In the data rows, the value 128 means zero.
Here are some numbered points:
tensor([168,  81, 148, 144, 119, 108,  74, 137]) 0
tensor([116, 122,  94,  87, 127, 156, 189, 102]) 1
tensor([131, 165, 181, 125, 114, 113, 131, 161]) 2
tensor([121,  97, 149,  99, 124, 142, 137, 118]) 3
tensor([226, 201, 129,  49, 100, 120, 123,  61]) 4
tensor([140, 107, 114,  79, 109, 121, 171, 107]) 5
tensor([ 98,  49, 134, 183, 137, 135, 100, 137]) 6
tensor([ 45, 187, 165, 202, 189, 111, 155, 255]) 7
tensor([127, 111, 132, 182, 143, 106, 139, 150]) 8
tensor([122,  92, 134, 156, 128, 139, 117, 137]) 9
tensor([127, 102, 137,  39, 135,  56, 151,  29]) 10
tensor([136, 119, 149, 189, 118, 101, 103, 126]) 11
tensor([117,  73, 138,  82, 114, 144, 155, 106]) 12
tensor([152,  79, 195, 255,  74,  19,  20,  78]) 13
tensor([ 78, 152,  82, 103, 153, 187, 217, 188]) 14
tensor([154, 185, 100,  64, 178,  98, 116, 170]) 15
tensor([140, 117, 145, 114,  95, 128,  99,   0]) 16
tensor([123, 150, 119, 135, 140, 143, 121, 148]) 17
tensor([129, 144, 110, 171, 145, 102, 142, 109]) 18
tensor([123,  92, 156,  92, 131, 152, 138, 118]) 19
tensor([118, 174, 108, 122, 145, 133, 118, 156]) 20
tensor([142, 158, 112, 119, 129, 124, 130, 131]) 21
Which point above is nearest to each new point by angle, seen from the average point of the numbered points? Its number follows each.
tensor([131, 119, 120, 145, 135, 119, 149, 116]) 18
tensor([158,  97, 135, 130, 125, 113, 103, 135]) 0
tensor([ 18, 176,  19,  69, 177, 250, 255, 255]) 14
tensor([157, 129, 155, 129, 170,  94, 133, 152]) 15
tensor([126, 185, 156, 172, 152,  99, 108, 160]) 7
tensor([192, 197,  57, 224, 195,  50, 194, 210]) 18
tensor([ 25, 161, 105, 189, 138, 144, 153, 169]) 7
tensor([120, 101, 119, 144, 127, 121, 112,  76]) 16
tensor([144, 112, 122, 134, 126, 113,  94,  93]) 16
tensor([ 81, 161, 154,  89, 121, 164, 130, 129]) 14
tensor([137, 125, 121, 128, 134, 137, 157, 137]) 14
tensor([207, 102,  84, 174, 156, 110, 177,  74]) 18
tensor([128, 120, 121, 114, 118, 125, 129,  94]) 16
tensor([104, 186, 115, 145, 148, 168, 100, 162]) 17
tensor([194,   0, 152, 118, 103,  78,  86, 154]) 0
tensor([139, 124, 118, 131, 133, 128, 101, 104]) 16
tensor([ 92, 150, 133, 135, 133, 119, 138, 112]) 7
tensor([113, 140, 128, 112, 138, 156, 149, 179]) 14
tensor([103, 180, 166, 142, 183, 128, 189, 221]) 7
tensor([101, 116, 109,  92, 137, 170, 199, 148]) 14
